In the data rows, the value 128 means zero.
Some points, each followed by its number:
[104 169  98 146  93  93  93  93 164 143 151 135 124 174  93  93  93 108  93 160 166 162  97 171  93 160  93 129 157 137] 0
[190  93  93  93 150 153 147 164  93 103 106  93 102  93 168 153 155 175 149  97  93  93 100  94 171  93 177 126  93  93] 1
[166 103  93  93 134 144 135 160  93 125 140 112 128 102 167 152 133 188 134 111  93  93 112  93 162  93 158 151  93  93] 2
[ 93 178 115 158 115 100 118  93 141 139 163 188 161 168 132 115  93  98  97 146 172 158 176 133  99 171 103 161 169 155] 3
[ 95 156 178 185  93 101  93  93 194 160 121 150 149 159  93  93  95  93  98 175 180 188 161 179  93 171  93 124 166 195] 4
[159 117 133 112  98 122 140 122 152 108  93  96  93 122 148 110 132 138 130 123 141 128 140 158 129 111 130 100 114 152] 5
[153 133 131 127 101 145 111 147 134 192 162 151 183 122 112 139 121 177 118 167 126 130 171 139 131 101 133 190 100 131] 6
[122  93 153 111 148 166 169 155 105  93  93  93  93  93  97 148 176  93 173  93  93  93 102 107 152 115 150  93 114 125] 7
[131 161 184 160  93 113 104 120 190 183 154 165 180 152 108 103 102 140  95 178 161 170 189 170 102 141 105 174 152 173] 8
[114 195 143 181  93  93  93  94 195 180 157 160 154 191 108  97  99 115  93 180 185 193 145 195  93 176  93 149 186 167] 9
[172 116 117  95 152 125 134 131 116  93  93  93  93 105 157 123 146 152 146 102 122 109  93 135 151 116 152  93 116 102] 10
[166  93 184 102 155 181 155 183 106 109  98  93 109  93 113 153 172 156 180  93  93  96 113 119 172  97 171  96  97 112] 11
[144  93  93  93 161 171 179 165  93  93  93 100 102  93 155 165 166 139 166  93  93  93 120  93 172  93 170 104  93  93] 12
[143 141 118 126 189 184 195 162  93 118 145 174 143 134 195 195 160 154 176 105 108 108 151  93 165 134 174 153 124 115] 13
[171  93 127  93 173 195 177 185  93 108 111 106 117  93 170 178 175 167 181  95  93  93 127  93 181  93 183 115  93  93] 14
[181  93 105  93 181 178 170 174  93 100 110 109 106  93 171 178 174 172 174  99  93  93 121  93 190  93 191 123  93  93] 15
[ 93 165 107 159  93  93 100  93 145 144 140 174 162 155 105  97  93  93  93 142 156 146 152 121  93 148  93 153 151 135] 16
[106 115 111 134 128 130 112 136  95 148 188 151 182 125  93 138 113 132 116 127 115 121 117  93 124 126 117 157 124 114] 17
[152  93 127  95 184 158 167 177  94  93  96  93  93  93 123 147 187 140 176  93  93  93  93 102 170 112 171  93 109 105] 18
[ 93 143 115 171 103  93  95  93 117 107 133 159 114 154  93  97  93  93  93 112 135 148 103  93  93 195  93  93 184 161] 19
[110 148 144 140  93  93  93  93 176 154 104 113 115 147  93  93  93  99  93 169 154 155 132 181  93 125  93 114 132 154] 20
[ 93 178 138 182  93  93  93  93 166 153 162 161 153 185 117  93  93 107  93 163 190 188 137 164  93 180  93 146 179 164] 21
[ 93 154 138 176 119 134 125 118 147 159 163 195 176 167 124 139 116  97 126 154 151 160 167 126 100 179  93 155 172 165] 22
[195 100 114  93 136 155 145 172 117 135 122 105 132  93 166 154 143 195 147 127  96  93 153 112 162  93 176 153  93  93] 23
[168  93 108  93 170 181 163 188  93 124 136 100 112  93 155 176 170 161 172 100  93  93  96  93 180  93 175 127  93  93] 24
[ 93 170 151 189  93  94  93  93 179 159 147 170 159 177  93  93  93  93  93 172 180 185 157 168  93 173  93 143 180 179] 25
[109 148 123 152  93  93  93  99 153 163 162 117 142 144  93  93  93 122  93 168 147 163  93 170  93 137  93 150 141 137] 26
[121 162 155 157  93  93  93  93 181 154 148 144 161 154 109  93  93 123  93 177 176 169 172 167  95 147  93 166 150 168] 27
Which three points above are nearest to each new point? Their numbers follow each, nearest first.
[110  96 155 134 114 148 143 124 121 116 102 148 137 101 105 124 136  99 134 123 120 128 171 108 115 121 120 113 116 164] --> 5 7 17
[114 118 164 132 158 142 164 130 135  93  93 101  93 129 134 122 168  96 163 101 133 131  93 139 143 163 134  93 160 152] --> 7 10 5
[ 93 150 145 164 104  93 114  93 151 111 106 149 115 161 107  94 105  93 104 127 163 149 135 136  93 170  93  97 173 166] --> 19 16 20
[126 111 117 116 163 118 109 149  94 112 122  93  93 107  93 114 143 124 138  93 105 127  93 133 135 133 135  93 140 106] --> 10 7 18
[ 93 139 152 178 107 104 118  93 136 108 115 160 120 159  93 105 106  93 112 115 148 151 131 122  93 187  93  93 179 178] --> 19 16 3
[133 126 110 106 149 117 138 125 110  93  93  93  93 117 144 124 138 119 137  94 128 117  93 116 144 124 138  93 125 116] --> 10 5 7
[ 97 166 114 171  93  93  93  93 156 175 177 138 163 163  93  93  93 124  93 182 154 167 128 163  93 147  93 154 145 139] --> 26 0 27
[181 114 162 117 124 123 137 146 159 136  93  93  99 106 102 103 163 156 146 135 127 129 111 179 140 116 138  95 111 135] --> 5 10 11
[ 93 103 142 141 118 133 120 117 108 104  93 101  93 109  94 117 125  93 136  93 110 127  93 106 115 151 111  93 145 134] --> 7 19 5
[169 159 184 151 105 139 120 146 186 195 160 152 183 149 131 122 133 171 129 195 156 152 188 185 134 131 128 182 135 156] --> 8 6 27
[108 119 103 110  93 119  94 114 124 150 124 138 153 113 108 112  96 128 105 138 114 117 158 105 103  93 105 168  93 102] --> 17 6 16
[116 121 101 114 167 139 171 114 104  93  93 112  93 127 175 141 145 104 155  93 129 112 106 111 144 139 143  93 136 130] --> 10 7 12
[127 157  93 103 137 117 136 121  96 126 150 144 126 149 178 152 117 149 122 127 120 112 129 104 134 117 133 134 118  93] --> 2 17 10
[ 99 122 114 131 159 137 137 144  93  93 129 114 105 121 115 155 147  98 149  93 105 116  93  93 134 152 130  93 143 113] --> 7 10 18
[156 127 102 111 195 182 176 177  93 125 171 149 142 135 195 195 162 172 176  99  95 107 117  93 184 122 180 152 119  95] --> 13 24 15
[139 114 126 108 154 124 145 127 128  93  93  93  93 126 161 129 150 120 158 101 120 118  93 138 147 129 141  93 129 120] --> 10 5 7
[ 93 144  93 152 111 112 103 104 107 146 173 187 167 164 123 124  93  93 105 130 130 139 133  93  93 146  94 149 149 133] --> 16 3 22
[179  93 179  96 144 178 157 176 121 116 106  94 128  93 130 153 167 167 162 112 101  99 138 122 170  93 170 132  93 113] --> 11 23 14
[135 160  93 116 103 120 108 123 130 157 155 158 161 144 144 134 106 160  99 157 140 128 178 135 129 106 124 195 106 109] --> 6 17 16
[137 114 195 144 157 185 178 144 137 117 119 148 145 113 160 159 158 127 167 110 135 132 184 117 150 135 153 131 144 164] --> 13 11 7
[134 146 134 137 103 145 122 131 146 174 154 182 179 141 147 136 120 142 121 169 133 135 195 125 122 111 120 193 114 138] --> 6 8 22
